One vector is turned by the same rotation once a step. Each row is the vector after some number of steps, and that number follows the row.
The counts run from 0 to 417.
[-15 -13 -36   6  12   8 -19  14 -27  12   0  27 -20  -4  11  26  19  14
 -15 -12  18  22  51  30 -27 -19 -16   4  21  15 -17 -20 -12 -15 -44  12] => 198
[-33  -8 -32 -13  21   0 -33   9 -14  18  39  23  -4 -10  -1   1  30  21
 -22  12  12  11  56  20 -10 -23 -19 -11  14  -6 -13  -5  13  -3 -31  24] => 101
[-23   3 -40 -31   5  14 -13   3 -10  17   6  10 -12  11 -23  18  18   0
   6   9  36  29  50  16 -34 -23  -7  -1  13  10  -8 -34  -8 -15 -27  15] => 254
[-36   2 -36 -13  20   3  -7  20   8  19   0  40   1  12   9  30  -3 -11
  -5   0  34 -11  36  10 -26   1  -1   7  40   3 -17 -15 -14   7 -46  16] => 73
[-27 -14 -39  -2  37   5   8  18  22  20  21  37  -2  15  15   4  15  21
 -32   9  29  -2  52  12 -16   3  -1 -27  29  -8   1  -1  -1  -3 -18   6] => 318
[-23 -12 -46   8  31  13  15  16  11  19   7  33  -9  32  11  20   6   8
 -19  -5  50   4  43  15 -27   4  12 -11  22   2  -3 -22 -20  -6 -26  -3] => 38
[-42   7 -24 -25  19  -2 -28  26   4  20  24  31   3 -13  16  23  16   1
 -15   2  15  -1  53   2 -12  -9  -6  -3  44   3 -19  -5   5   3 -41  11] => 87
[-31 -12 -41 -26  -5  10  -6  13  -2  10   4   9 -10  11   1   8  19  28
 -23  14  41  13  42  16 -46 -18 -12 -18  16 -11 -23 -41  -9   7  -6   9] => 230
[-18  -1 -46  -2  15  12 -11   7   0  26 -10  15  -7   9 -22  24  15   2
   3   8  39  22  55   6 -21 -15 -10   9   4  11   3 -30 -12 -21 -52  -8] => 152
[-24 -16 -36  -9  -2   9  -4  16 -14   8  -1  18 -14   9  11  14  13  30
 -25  -4  38   9  40  23 -46 -12 -14  -5  19  -8 -28 -45 -17   9 -16   6] => 220
[-38 -10 -32   6  13 -10 -15  14 -22  10   3  25  -2   2   8  24   7  12
 -11  -2  42   3  38  22 -22  -7  -1  18  24  -4 -34 -33 -21   8 -43  14] => 383
[-18  -8 -42  22  22   1 -16  18 -14  16  23  20  -6  -4   3  31  16  18
 -17  -8  25  13  59  14   1 -12  -4  11  20  13 -12 -18  -6 -11 -44  -8] => 396
[-38 -20 -35  -6  16  -6 -12   2 -17  15  19  22   2   6   2  -5  24  32
 -33  10  39   5  36  21 -24 -14  -9 -11   8 -28 -24 -28  -9   7 -17  22] => 114
[-21 -27 -43   4  12  11 -10   2 -26  15  13  25 -12   5  -5  -1  20  29
 -28   1  17  15  48  39 -30 -25 -25 -12  11  -1 -11 -11  -8 -15 -25  30] => 207
[-41  -2 -26 -38   7  12  -8   9   2  23 -10  25 -10   8  -4   7  23   1
  -2  15  35  21  43   6 -47 -13  -3 -21  10  -7 -14 -28 -10   3 -30  19] => 57
[-31  -8 -43 -26  18   8 -13   6  13  26  10  27   8  28 -20  -5  17   8
 -18  22  28   1  43  17 -27 -13 -16 -22   8  -8   5 -12   8  -3 -28  31] => 344
[-21 -16 -44  10  16   3  -5   2 -24  14  -9  35  -7  11  -4  17   3   1
 -17  -2  33   5  40  36 -29 -15 -12   9  22   4 -15  -6 -23 -17 -41  36] => 186
[-14  -7 -51 -17   6  19  -9   3  -5  23   9  13 -12  27 -27  20  11  11
  -8  12  40  20  44  25 -33 -22 -12   7   5  11   2 -29  -6 -15 -24  10] => 243
[-24 -18 -41  11  19   9 -20  10 -23  21  24  20 -13  15 -12  15  28  33
 -15  -2  26  18  51  26 -22 -22 -14   4  -4   3 -12 -35  -3  -4 -31   4] => 116
[-23  -9 -45   3  19  -1 -19   9  -4  20  20  29   3 -11   4   3  15   8
 -28  10   8   8  57  28  -6 -20 -18 -18  39   6  -2  14   2 -18 -33  29] => 192
[-28 -14 -45   6  31  -5   7  12   7  12  38  25   4   8  15   8  12  17
 -31   2  34   6  52  19  -5  -7   6 -21  36  -7  -2   2  -8  -7  -9  10] => 18
[-24   5 -43 -16  32   7 -18  19  12  24  19  38   4  11  -5  20  10  -9
  -9   9  16  -3  50  15 -10  -6  -8   0  32  14   4   9   8 -10 -45  22] => 75
[-32   1 -41  -9  30   1  -6  21  10  22  13  46   4  21  -1  24  -3 -11
 -11   6  29 -14  44  14 -17   2  -3   5  36   4  -2   4  -6   0 -44  24] => 74
[-46  -8 -44 -16  14   0  -1  -4   1  19 -16  22   8   4 -22  -3  14   6
 -12  26  45   5  42  16 -23 -17  -9 -18  15 -18 -10 -13 -15  -9 -33  30] => 160
[-27   5 -31 -20  14  15 -18  16 -10  24  -3  33 -12  10  -7  28  17  -8
   9   1  18  21  42  14 -33 -16  -9  10  12  17 -11 -23  -3 -12 -54  14] => 71
[-26 -10 -39  -5  31  14  -4  13  18  24  27  28  -3  13   9  -1  26  23
 -27   9  20  11  58  16 -15  -7 -11 -36  15  -4   9   4  12  -9 -21  11] => 319
[-16  -3 -46  -7  20   5 -10   4 -12  20  17  28  -2  19 -14  33   0  -8
   1  -2  43  14  46  24 -12 -15   3  18  25  14  -4 -10 -18 -21 -39  18] => 268
[-26  14 -47 -35   6   6 -11  19  18  20  23   8   4   0  -3  22  14   6
  -5  20  30  10  62  -2  -9 -12  -7 -13  35  11   6 -13   9  -8 -25   4] => 249
[-34  -9 -23  -5  19   3  -4  15 -22  13   5  24 -14   0  13  18  27  14
  -9 -21  35  26  42  17 -37 -11   6 -11  14  -7 -32 -34 -17  -3 -31  10] => 301
[-40  10 -41 -27  13   0 -12  29  25  22   7  28   8   2  11  22   5  -1
 -10  18  31  -8  43  -6 -19   6 -10  -3  36   3  -6 -16   2   9 -40   6] => 352
[-16 -19 -38  14  32  14  -4  16  -6  23  14  32 -19  26   5  21  22  16
 -17 -17  30  14  51  20 -31  -6  -2   0   4   8   1 -16  -7 -13 -38   1] => 314
